[+2.30 +2.88 -4.98 +2.28] : <27>
[+1.31 -4.13 +3.57 +3.14] : <26>
[-3.34 +3.79 +0.67 -1.70] : <113>
[+1.05 -3.32 -2.33 +3.20] : <58>
[+0.81 -3.27 -0.31 +2.29] : <188>
[-8.49 -1.72 -3.94 +3.91] : <41>
[-7.11 +4.42 -4.79 -3.19] : <2>
[-3.76 +4.09 -0.88 -1.16] : <45>
which: [-7.11 +4.42 -4.79 -3.19]
<2>
which: [+1.06 -3.33 -2.33 +3.18]
<58>
which: [-3.34 +3.79 +0.67 -1.70]
<113>
which: [+0.81 -3.27 -0.31 +2.29]
<188>
which: [-3.76 +4.09 -0.88 -1.16]
<45>
which: [+1.05 -3.32 -2.33 +3.20]
<58>

[+5.29 +2.25 -0.62 +0.59 +1.14 +4.66 +1.79 +1.60 -0.62 -1.08 +1.65 -2.22 +3.98 +6.67] -> <188>
[+2.61 -3.58 +9.19 +2.80 +2.19 -3.41 +1.68 -0.11 +2.68 +2.13 -3.20 -0.12 -0.69 +0.86] -> <49>
[-2.29 -0.20 +0.07 +0.95 -0.15 +0.20 +1.31 +6.54 -0.04 +1.92 +0.10 -0.53 -0.61 -2.16] -> <70>
[-0.70 -0.58 +0.41 +0.40 -0.41 -0.12 +0.23 +1.43 +0.29 +0.54 -0.48 -0.60 -0.39 -0.74] -> <58>
[+0.41 +1.71 +2.49 +0.29 +2.55 +2.86 +0.05 +3.29 -0.24 +0.54 +1.60 -0.50 +0.00 -0.26] -> <136>
which: [+0.42 +1.71 +2.49 +0.28 +2.55 +2.87 +0.04 +3.28 -0.24 +0.54 +1.59 -0.50 +0.00 -0.27]
<136>
again <188>: 
[-0.62]
which: [+5.29 +2.25 -0.62 +0.59 +1.14 +4.66 +1.79 +1.60 -0.62 -1.08 +1.65 -2.22 +3.98 +6.67]
<188>

[+0.27 +0.78 -2.82 +2.75] : <2>
[-0.31 -0.21 +1.44 +1.44] : <58>
[-5.46 +1.88 -2.60 +6.25] : <70>
which: [-5.46 +1.88 -2.60 +6.25]
<70>
which: [-5.47 +1.89 -2.60 +6.26]
<70>
which: [-0.31 -0.20 +1.44 +1.44]
<58>
which: [+0.28 +0.77 -2.82 +2.75]
<2>
again <58>: 
[+1.44]

[+4.03 +0.71 +8.51 -0.01 +2.11 +6.30 +6.28 +3.89 +7.05 -1.76] = <127>
[+0.95 +8.08 +0.31 +2.91 -3.11 +2.68 -0.98 -5.62 -0.92 +0.40] = <188>
[+2.86 -0.01 -1.70 +0.06 +0.06 -7.18 -4.90 +3.05 -8.40 +3.68] = <113>
which: [+4.03 +0.71 +8.51 -0.01 +2.11 +6.30 +6.28 +3.89 +7.05 -1.76]
<127>
which: [+0.95 +8.08 +0.31 +2.91 -3.11 +2.68 -0.98 -5.62 -0.92 +0.40]
<188>
again <113>: 
[+0.06]

[+4.09 +1.24 +7.38 +7.38] = <70>
[+4.09 -6.39 -5.34 +7.38] = <113>
[+4.09 -6.39 -5.34 -1.24] = <26>
again <70>: 
[+7.38]
which: [+4.11 -6.39 -5.34 +7.41]
<113>
which: [+4.09 -6.39 -5.34 -1.24]
<26>

[-2.48 -1.30 +0.33 -1.63 +0.13 +1.50 -0.08 +0.02 -2.35 -2.21 -4.94 +2.69 +0.64] : <27>
[-1.68 +2.23 -1.58 -3.05 +1.16 -1.17 +1.12 +1.71 -5.15 -2.35 +0.51 +4.60 -0.78] : <188>
[+8.88 -2.89 +1.53 -2.47 +2.60 -1.99 -0.20 +1.45 -3.21 -1.29 +1.47 +7.24 -0.87] : <49>
[-4.03 +3.46 -2.35 -2.95 -3.27 +3.99 -1.07 +0.74 -4.70 +2.43 -2.07 -3.20 -2.78] : <70>
[-5.80 +5.58 +3.34 -3.37 -2.56 -3.25 +0.29 -2.86 -4.73 +0.88 +0.51 -3.51 +1.68] : <2>
[-1.29 -1.94 +1.69 -1.85 +2.30 -0.90 -4.57 +0.50 -1.28 -1.63 +2.39 +3.17 +0.31] : <26>
[+3.87 -2.22 -0.12 +1.67 +0.75 +2.15 -1.11 +3.57 +3.57 -0.93 -1.10 -0.07 +0.71] : <127>
[+4.79 -3.67 +2.29 +0.52 +5.12 -2.88 -4.66 +1.45 -2.43 -0.75 -0.74 +7.39 +2.90] : <113>
[+8.14 -6.05 +3.52 +2.94 +3.31 -1.08 +0.10 +1.57 +2.41 -4.99 -1.05 +3.13 -0.75] : <58>
[+1.18 +3.33 -0.33 +0.03 -0.46 +2.39 +1.23 -0.19 -2.33 +2.08 -2.12 +5.63 +2.71] : <136>
[-5.35 -2.30 +2.35 +1.18 -2.27 +1.78 +1.42 -3.02 -0.27 +3.66 +0.17 -3.31 +0.78] : <41>
which: [-5.80 +5.58 +3.34 -3.37 -2.56 -3.25 +0.29 -2.86 -4.73 +0.88 +0.51 -3.51 +1.68]
<2>
which: [-5.35 -2.30 +2.35 +1.18 -2.27 +1.78 +1.42 -3.02 -0.27 +3.66 +0.17 -3.31 +0.78]
<41>
again <127>: 
[+3.57]
which: [+8.14 -6.05 +3.52 +2.94 +3.31 -1.08 +0.10 +1.57 +2.41 -4.99 -1.05 +3.13 -0.75]
<58>
which: [-4.03 +3.47 -2.35 -2.95 -3.26 +3.99 -1.06 +0.75 -4.68 +2.43 -2.08 -3.21 -2.78]
<70>

[+1.96 +8.47 -4.62 +8.41 -4.44 -4.78 -4.81 +3.41 +8.47 +2.48] -> <136>
[-7.94 +1.75 +2.12 -4.63 +4.57 +6.38 +4.41 -3.66 +0.22 -2.70] -> <70>
[+1.96 +6.20 -4.62 +8.41 -4.44 -4.78 -4.81 +3.41 +8.47 +2.48] -> <41>
which: [+1.96 +8.47 -4.62 +8.41 -4.44 -4.78 -4.81 +3.41 +8.47 +2.48]
<136>
which: [-7.94 +1.75 +2.12 -4.63 +4.57 +6.38 +4.41 -3.66 +0.22 -2.70]
<70>
again <136>: 
[+8.47]

[+7.69 +0.10 -2.05 +0.50 -0.67 -4.49 -0.25 -4.96 +6.42 +0.10 -0.49 -1.38 +4.80 -0.99 +2.30 +4.83 -8.09 -0.28 -3.69 -1.99 +3.69 -0.71 -3.27 -0.24 -2.71 +3.69 -0.03 -2.24 +2.73 +1.44 -3.83 -1.64 -6.86] : <41>
[+7.69 -3.40 -2.05 +0.50 -0.67 -4.49 -0.25 -4.96 +6.42 +0.10 -0.49 -1.38 +4.80 -0.99 +2.30 +4.83 -8.09 -0.28 -3.69 -2.90 +2.18 -3.78 -3.38 +1.38 -1.28 +5.91 -0.48 -5.05 +5.87 +4.60 -4.92 -1.75 -8.07] : <45>
[+7.58 -1.21 -1.91 +0.50 -0.13 -6.68 +0.06 -2.22 +3.95 +0.81 -1.26 -0.90 +3.16 -0.90 +1.87 +4.13 -4.66 +0.14 -1.28 -2.75 +3.23 -1.33 -2.63 +2.72 -1.89 +7.00 -0.98 -4.59 +4.42 +1.39 -3.83 -1.73 -7.51] : <58>
[+7.69 -3.40 -2.05 +0.50 -0.67 -4.49 -0.25 -4.96 +6.42 +0.10 -0.49 -1.38 +4.80 -0.99 +2.30 +4.83 -8.09 -0.28 -3.69 -2.90 +2.18 -3.78 -3.38 +1.38 -1.28 +5.91 -0.48 -5.05 +5.87 +2.31 -4.92 -1.75 -8.07] : <2>
which: [+7.58 -1.21 -1.91 +0.50 -0.13 -6.68 +0.06 -2.22 +3.95 +0.81 -1.26 -0.90 +3.16 -0.90 +1.87 +4.13 -4.66 +0.14 -1.28 -2.75 +3.23 -1.33 -2.63 +2.72 -1.89 +7.00 -0.98 -4.59 +4.42 +1.39 -3.83 -1.73 -7.51]
<58>
which: [+7.69 -3.40 -2.05 +0.50 -0.67 -4.49 -0.25 -4.97 +6.42 +0.11 -0.48 -1.38 +4.80 -0.99 +2.31 +4.82 -8.08 -0.28 -3.69 -2.90 +2.18 -3.78 -3.38 +1.38 -1.27 +5.91 -0.47 -5.04 +5.87 +4.61 -4.91 -1.75 -8.06]
<45>
again <58>: 
[-0.90]
which: [+7.69 -3.40 -2.05 +0.50 -0.67 -4.49 -0.25 -4.96 +6.42 +0.10 -0.49 -1.38 +4.80 -0.99 +2.30 +4.83 -8.09 -0.28 -3.69 -2.90 +2.18 -3.78 -3.38 +1.38 -1.28 +5.91 -0.48 -5.05 +5.87 +2.31 -4.92 -1.75 -8.07]
<2>
which: [+7.69 +0.10 -2.05 +0.50 -0.67 -4.49 -0.25 -4.96 +6.42 +0.10 -0.49 -1.38 +4.80 -0.99 +2.30 +4.83 -8.09 -0.28 -3.69 -1.99 +3.69 -0.71 -3.27 -0.24 -2.71 +3.69 -0.03 -2.24 +2.73 +1.44 -3.83 -1.64 -6.86]
<41>

[+3.18 +4.81 +0.28 -3.59 +2.49 -4.51 +0.82 -1.95 -0.57 -6.19 +1.74 -0.09 +2.86 +1.42 -2.46 +0.42 -1.16 -2.12 -1.62 -2.87 -1.52 -0.05 +0.16 +2.80 -1.72 +2.58 +1.39 -3.93 -1.00 +5.77 -2.74 -1.70 +0.63 -5.35 +2.14 +1.73 +3.41 +3.90 +5.25 -0.24 -2.63 +4.74 +0.03 -1.02 +3.62 +4.26 +3.95 -2.88 +0.28 +2.52 +0.45 -2.11 -3.45 +3.80 +1.22 +0.29 -3.00]  <58>
[-1.84 +5.11 +0.87 -4.00 +2.32 -4.28 -0.31 -2.68 -0.63 -6.80 +2.47 +0.43 +3.83 +0.82 -3.18 -0.53 -0.72 -1.27 -1.84 -3.79 -2.15 +0.08 +0.27 +2.96 -1.93 +1.37 +0.70 -2.57 -0.62 +5.22 -2.40 -2.36 -0.07 -6.78 +2.91 +1.84 +3.31 +5.17 +5.73 +0.02 -1.89 +5.37 -0.60 -1.06 +3.19 +3.35 +3.50 -2.68 +3.64 +2.83 -1.46 -1.22 -2.59 +4.09 +1.59 -0.58 -1.86]  <26>
[+2.06 +7.03 +2.25 -2.37 +1.27 -4.52 +0.85 -2.95 +1.07 -9.12 +1.59 -0.67 +1.82 +1.89 -2.14 +0.00 -0.80 -0.98 -1.32 -4.09 -2.83 -0.71 +0.10 +2.57 -1.10 +2.86 +1.51 -5.40 -2.53 +5.36 -2.83 -0.99 +0.28 -2.44 +1.93 +2.00 +4.34 +2.95 +8.15 -1.51 -1.70 +4.49 +0.43 -1.57 +3.83 +3.57 +3.75 -2.11 +3.80 +3.15 +1.56 -2.22 -4.01 +3.35 +1.25 +0.77 -4.24]  <45>
which: [+3.18 +4.82 +0.27 -3.59 +2.47 -4.50 +0.81 -1.95 -0.56 -6.18 +1.74 -0.10 +2.84 +1.42 -2.46 +0.42 -1.17 -2.12 -1.60 -2.87 -1.54 -0.03 +0.15 +2.80 -1.72 +2.60 +1.40 -3.93 -1.00 +5.79 -2.75 -1.71 +0.62 -5.36 +2.13 +1.71 +3.42 +3.92 +5.25 -0.24 -2.62 +4.75 +0.04 -1.00 +3.62 +4.26 +3.95 -2.86 +0.28 +2.49 +0.44 -2.09 -3.46 +3.80 +1.22 +0.28 -3.01]
<58>
again <58>: 
[+0.28]
again <45>: 
[-2.83]
which: [+3.18 +4.81 +0.28 -3.59 +2.49 -4.51 +0.82 -1.95 -0.57 -6.19 +1.74 -0.09 +2.86 +1.42 -2.46 +0.42 -1.16 -2.12 -1.62 -2.87 -1.52 -0.05 +0.16 +2.80 -1.72 +2.58 +1.39 -3.93 -1.00 +5.77 -2.74 -1.70 +0.63 -5.35 +2.14 +1.73 +3.41 +3.90 +5.25 -0.24 -2.63 +4.74 +0.03 -1.02 +3.62 +4.26 +3.95 -2.88 +0.28 +2.52 +0.45 -2.11 -3.45 +3.80 +1.22 +0.29 -3.00]
<58>

[+7.09 -0.94 +2.92 -1.28 +2.23 -1.31 +5.21 +0.04 +1.13 -4.46 +1.17 +2.49 -0.62 -1.52 +4.13 -2.71 +1.99 -0.04 +2.22 -2.90 -1.00 +1.64 -4.46 +5.78 -2.43 +2.63 -1.73 -0.10 -0.89 -0.29 -0.33 -1.39 -0.93]  <2>
[+0.01 -0.86 -2.45 +2.69 -1.42 -3.28 +4.70 -1.23 -2.42 -0.30 +2.17 -0.33 +4.31 -2.64 +6.75 -5.31 +1.71 -3.07 -0.22 -4.13 -4.52 +1.41 +0.52 -1.62 -3.31 +2.58 +7.06 -4.15 +1.45 +2.53 -5.11 +3.34 -4.79]  <45>
[+0.01 -0.86 -2.45 +2.69 -1.42 -3.28 +4.70 -1.23 -2.42 -0.30 +2.17 -0.33 +4.31 -2.64 +6.75 -5.31 +1.71 -3.07 -0.22 -4.13 -4.52 +1.41 +0.52 -1.62 -3.31 +2.58 -3.39 -4.11 +0.09 +1.60 -3.11 +0.34 -1.60]  <58>
[+2.84 -2.58 -0.68 -1.91 -3.27 +2.78 +0.13 +1.74 +0.20 +0.42 -5.27 +0.02 +2.13 -4.21 +6.88 -6.05 +4.20 -0.86 +2.04 +4.59 -3.44 -0.64 -4.48 +1.56 +5.12 -6.03 +2.67 +6.04 -1.00 +1.02 -3.57 +3.89 +2.49]  <70>
which: [+7.09 -0.94 +2.92 -1.28 +2.23 -1.31 +5.21 +0.04 +1.13 -4.46 +1.17 +2.49 -0.62 -1.52 +4.13 -2.71 +1.99 -0.04 +2.22 -2.90 -1.00 +1.64 -4.46 +5.78 -2.43 +2.63 -1.73 -0.10 -0.89 -0.29 -0.33 -1.39 -0.93]
<2>
which: [+0.00 -0.87 -2.46 +2.68 -1.42 -3.28 +4.69 -1.23 -2.41 -0.30 +2.16 -0.34 +4.31 -2.63 +6.75 -5.32 +1.71 -3.08 -0.23 -4.12 -4.52 +1.42 +0.52 -1.62 -3.31 +2.58 +7.06 -4.15 +1.44 +2.53 -5.11 +3.33 -4.80]
<45>
which: [+7.09 -0.95 +2.92 -1.27 +2.24 -1.31 +5.21 +0.04 +1.13 -4.46 +1.16 +2.49 -0.62 -1.52 +4.12 -2.71 +1.99 -0.05 +2.22 -2.90 -1.00 +1.64 -4.46 +5.78 -2.44 +2.63 -1.74 -0.10 -0.89 -0.29 -0.33 -1.39 -0.93]
<2>

[-0.30 -2.58 +2.51 -0.30 +0.73] : <45>
[+3.25 +3.25 +0.66 +3.25 -0.31] : <70>
[+1.96 +0.79 -1.07 -1.10 -2.44] : <58>
[+5.06 -1.26 -1.26 +1.25 +2.57] : <188>
[+1.37 -0.22 +2.66 -0.42 -2.61] : <113>
[+1.90 +2.19 -1.88 +1.41 +1.00] : <41>
[+0.48 -2.98 +2.45 -1.12 -1.58] : <27>
[+1.96 +0.79 -1.07 +1.22 -2.44] : <2>
which: [+1.37 -0.22 +2.66 -0.42 -2.61]
<113>
which: [+1.96 +0.79 -1.07 +1.22 -2.44]
<2>
again <188>: 
[-1.26]
again <70>: 
[+3.25]
again <45>: 
[-0.30]
which: [-0.30 -2.58 +2.51 -0.30 +0.73]
<45>

[-1.02 +0.01 -0.84 +2.97 +1.15 +1.09 +1.08 +2.65 +0.01 +0.16 +2.06 -3.59 +5.29 -1.44 -3.97 -2.57 -7.64 -0.43] = <45>
[-1.41 +6.34 -0.15 -4.59 +1.04 -1.38 +4.30 -1.66 -0.23 +2.81 -3.80 -1.93 -1.93 -3.02 -3.27 +0.32 -6.13 -0.71] = <26>
[-1.41 +6.34 -0.15 -4.59 +1.04 -1.38 +4.30 -1.66 -0.23 +2.81 -3.80 -1.93 -1.30 -4.22 -0.12 -2.99 +0.09 -2.02] = <188>
which: [-1.40 +6.34 -0.15 -4.59 +1.05 -1.38 +4.30 -1.66 -0.23 +2.81 -3.80 -1.93 -1.30 -4.22 -0.13 -2.99 +0.09 -2.03]
<188>
which: [-1.02 +0.01 -0.84 +2.97 +1.15 +1.09 +1.08 +2.65 +0.01 +0.16 +2.06 -3.59 +5.29 -1.44 -3.97 -2.57 -7.64 -0.43]
<45>
again <26>: 
[-1.93]
which: [-1.01 +0.01 -0.84 +2.98 +1.15 +1.09 +1.08 +2.66 +0.00 +0.15 +2.06 -3.59 +5.30 -1.44 -3.97 -2.56 -7.64 -0.43]
<45>

[+2.13 +4.04 +2.23 +3.42 +2.70 +2.72 +3.79 +3.11 +4.75 +3.87 +2.81 +4.12 +4.97 +2.59 +2.32 +4.02 +3.85 +3.16 +4.78 +3.75 +2.24 +4.22 +3.82 +2.94] : <113>
[+4.44 +3.23 +1.91 +3.49 +3.66 +2.20 +2.30 +5.93 +2.78 +3.17 +2.68 +3.14 +2.17 +3.89 +3.17 +3.78 +2.42 +2.67 +1.60 +1.53 +2.93 +3.65 +3.86 +3.74] : <41>
[+3.03 +2.72 +4.39 +5.53 +2.04 +2.26 +2.09 +2.14 +3.59 +4.73 +5.67 +3.38 +2.26 +4.31 +4.69 +2.26 +3.13 +4.33 +6.31 +7.68 +5.56 +2.37 +2.99 +6.20] : <27>
[+3.02 +3.76 +3.83 +2.97 +3.83 +3.72 +4.22 +2.81 +3.03 +2.82 +3.25 +3.07 +3.84 +2.64 +3.26 +3.51 +3.34 +3.59 +3.77 +3.11 +3.11 +3.66 +3.44 +2.19] : <2>
[+3.74 +2.70 +2.51 +3.57 +3.57 +2.13 +2.58 +4.83 +3.12 +3.18 +3.61 +2.69 +2.40 +3.46 +3.47 +3.20 +2.73 +3.03 +2.34 +2.06 +3.79 +3.13 +3.44 +4.09] : <58>
[+4.07 +4.44 +5.45 +2.43 +5.01 +5.69 +3.43 +2.41 +2.79 +1.85 +3.14 +1.63 +3.41 +2.56 +4.27 +2.77 +3.67 +3.92 +2.95 +2.21 +2.78 +3.55 +3.15 +2.13] : <70>
[+4.35 +3.75 +2.37 +4.13 +3.56 +3.31 +2.78 +3.86 +3.24 +3.34 +2.67 +3.54 +2.73 +3.16 +3.28 +3.73 +2.82 +2.63 +2.28 +2.02 +3.16 +3.26 +3.40 +3.36] : <26>
[+3.23 +2.68 +2.17 +4.33 +2.44 +2.00 +2.81 +3.55 +4.18 +4.08 +4.36 +3.74 +2.62 +3.59 +3.29 +2.87 +2.85 +3.15 +3.75 +4.78 +4.75 +3.27 +2.71 +5.81] : <188>
[+2.72 +2.80 +2.62 +4.04 +1.72 +2.29 +3.18 +2.94 +4.65 +5.25 +3.93 +6.15 +3.71 +2.66 +2.03 +2.95 +3.72 +2.95 +6.13 +7.04 +3.11 +2.99 +3.06 +4.54] : <49>
again <27>: 
[+2.26]
which: [+4.33 +3.77 +2.37 +4.16 +3.58 +3.31 +2.78 +3.86 +3.22 +3.34 +2.68 +3.53 +2.71 +3.15 +3.27 +3.73 +2.82 +2.63 +2.29 +2.02 +3.15 +3.27 +3.40 +3.37]
<26>
which: [+3.74 +2.70 +2.51 +3.56 +3.57 +2.14 +2.58 +4.83 +3.12 +3.18 +3.61 +2.70 +2.41 +3.45 +3.47 +3.20 +2.73 +3.03 +2.35 +2.06 +3.78 +3.14 +3.43 +4.09]
<58>
which: [+2.13 +4.04 +2.23 +3.42 +2.70 +2.72 +3.79 +3.11 +4.75 +3.87 +2.81 +4.12 +4.97 +2.59 +2.32 +4.02 +3.85 +3.16 +4.78 +3.75 +2.24 +4.22 +3.82 +2.94]
<113>
which: [+4.07 +4.45 +5.44 +2.44 +5.01 +5.70 +3.44 +2.42 +2.78 +1.86 +3.13 +1.63 +3.42 +2.56 +4.26 +2.77 +3.67 +3.92 +2.94 +2.20 +2.78 +3.54 +3.14 +2.14]
<70>

